One hidden turn or mirror swaps the rows below in pairs. Which row is each named row swapped with?
The rows were stretched afterwards, more along some directions than others.
zuva: -1 38 11 -13 -13 2 40 -13 -3 -15 3 13 -23 -16 11 21 -26 -2 -17 9
Medu: 1 -5 21 23 22 -8 -17 8 7 5 -14 -17 2 5 8 -2 1 -19 14 16
lun: -6 29 11 -26 -13 2 46 -8 0 0 -1 8 -12 -19 13 25 -18 14 -13 -6
ledam: 2 -8 6 5 -6 -4 -14 18 -4 1 -22 11 -31 -20 7 -15 37 -12 -7 -2
nakup: 3 3 30 23 14 -2 -12 10 10 -3 -19 -19 2 11 0 9 3 -18 7 18
Gib: 8 -16 1 11 -1 6 -33 17 2 26 -24 12 -20 -22 6 -15 20 -5 -12 1
nonu: -23 18 -23 -10 7 6 25 -12 -30 11 6 0 4 -7 41 6 -7 -1 -1 6
Mutib: 1 11 21 0 -28 -14 9 9 17 -10 -5 5 -6 8 -3 -4 17 14 14 -9
lis: 1 17 42 17 -10 14 16 0 10 6 -13 -21 3 11 -9 30 -8 -7 -6 12
lebos: -2 -24 6 -6 -11 3 7 7 -18 -12 -16 -5 -10 -1 10 1 36 -18 -5 -11
sud: 17 24 43 -6 6 -11 14 12 27 -37 -29 -2 -13 -8 -11 25 10 -16 -9 13
Kamus: 28 1 21 4 -1 -4 -5 15 19 -21 -49 19 -35 -11 -4 24 3 -2 0 30
Fakik: -17 32 -3 -25 20 -13 36 2 -3 -14 1 -4 -6 -21 39 20 14 -18 -4 4
zepu: 2 20 31 3 -22 12 30 -28 0 -23 -2 -9 -30 -21 15 27 -18 -38 -8 6
sili: -12 -7 15 -15 -5 3 14 13 -2 5 -6 -25 -21 -27 38 1 28 -36 1 -18
reb: 29 9 18 1 -4 -8 -5 13 18 -20 -49 26 -31 -13 -5 24 4 9 -5 28
kiga: -15 -16 18 -8 0 2 7 11 -12 6 -7 -22 -18 -28 28 0 37 -25 -6 -26
mepa: -20 10 -26 0 6 11 15 -16 -35 18 6 1 10 -3 38 -3 -8 3 3 9
vekof: 29 12 31 0 -6 -14 -1 14 21 -28 -50 19 -27 -11 -13 24 4 6 -4 21
takir: 11 25 2 -11 -30 -6 28 -2 -5 -8 -3 28 -30 -22 1 13 -26 10 -16 5
samu: 14 1 10 13 35 -14 -33 -1 8 24 -15 -2 19 -8 -7 4 -4 15 4 8
lonar: -20 -5 13 -9 -26 18 -5 -35 -28 24 -26 0 10 -7 15 11 15 14 -9 -1
Lape: 4 -35 -4 2 16 -1 -18 -9 13 16 -19 0 -1 -22 20 8 -10 -7 5 15
rekem: 3 2 -27 -9 19 12 9 11 -4 21 5 9 0 -6 17 -10 -2 -7 1 -1
pusad: -2 -20 -10 9 -4 14 -24 -23 -35 38 -13 15 -7 -26 14 10 -10 5 -30 7
pupu: 0 -9 -19 18 -21 17 -15 -8 -4 28 8 5 11 -16 8 -22 -12 22 -3 0
rem: -23 -9 3 -4 -14 -2 13 6 7 5 -6 0 -9 -8 9 8 52 -12 -8 -4
Vob: -4 33 19 -15 -16 5 24 -18 12 -14 -37 3 -21 -25 29 18 13 7 7 1
legem: 6 15 35 11 -31 9 25 -19 15 -18 10 -17 -28 -25 6 16 -19 -31 -8 -7
lebu: -25 2 14 -3 -31 28 -3 -38 -38 19 -26 -5 12 -7 15 15 14 5 -17 6
ras: -3 -1 -4 -15 -19 7 29 -5 -19 -27 -13 8 -6 13 17 19 19 -7 2 5
nis: 29 11 17 -5 7 -11 -6 20 20 -24 -50 19 -30 -15 -4 17 -3 6 4 30
Zipuv: 9 27 -2 1 -31 -4 13 -7 -7 2 5 29 -28 -23 0 5 -31 16 -13 12
Nimo: -3 13 19 -4 -31 -8 8 0 10 -8 -14 7 0 15 -3 4 12 14 15 0
sego: -5 24 17 -16 -16 6 23 -28 15 -13 -36 0 -16 -30 32 24 8 7 8 5
Fupo: -2 33 26 -6 -16 0 19 -15 14 -11 -28 -3 -21 -28 25 13 11 7 13 -3
vitos: 7 19 38 8 -22 4 25 -23 6 -22 4 -12 -31 -22 7 23 -21 -37 -14 -2
Zabe: -5 -3 -4 -17 -24 14 32 -18 -19 -24 -19 15 -5 16 16 26 10 -6 -3 15
pifiv: -6 -15 4 9 -22 16 -8 -30 -40 29 -18 13 -11 -15 3 17 -4 12 -25 7
nas: -10 -25 15 -5 -3 3 9 9 -17 -8 -13 -18 -13 -10 16 6 40 -24 -2 -11
lib: -5 30 -22 -11 10 10 16 5 -13 -4 3 16 -16 -10 15 -16 1 -3 10 5
Rifol: -16 -2 5 -8 -31 2 -1 -18 -21 16 -19 7 10 1 5 -3 20 26 1 -8
lapur: -16 6 18 -1 -29 24 -4 -32 -30 23 -31 -14 15 -10 21 20 12 11 -9 5
Dib: -8 -17 11 -8 -8 7 5 10 -13 -1 -7 -13 -16 -18 22 -8 40 -22 -7 -23
kelo: 14 7 29 17 34 -11 -24 -10 -3 2 -22 -5 -1 -9 -13 19 -13 6 7 14
Zitag: -19 -21 10 17 -28 19 14 -22 -27 21 5 -8 6 0 -6 31 22 2 -29 -5
leka: 17 26 40 -3 7 -10 15 11 29 -30 -34 3 -26 -9 -3 26 2 -8 -3 17
tusi: 15 21 4 -1 -31 -2 17 0 2 0 2 29 -36 -20 -4 11 -33 6 -16 13
Fof: -26 4 5 -7 -35 13 3 -25 -31 18 -15 0 13 -2 10 1 22 23 -3 -2
keta: 17 25 2 -2 -21 -4 11 1 -5 -1 -2 23 -25 -22 -5 7 -39 18 -11 14

Swapped with pifiv: ledam
Swapped with Fakik: lis
Swapped with Lape: pupu
Swapped with lib: kelo

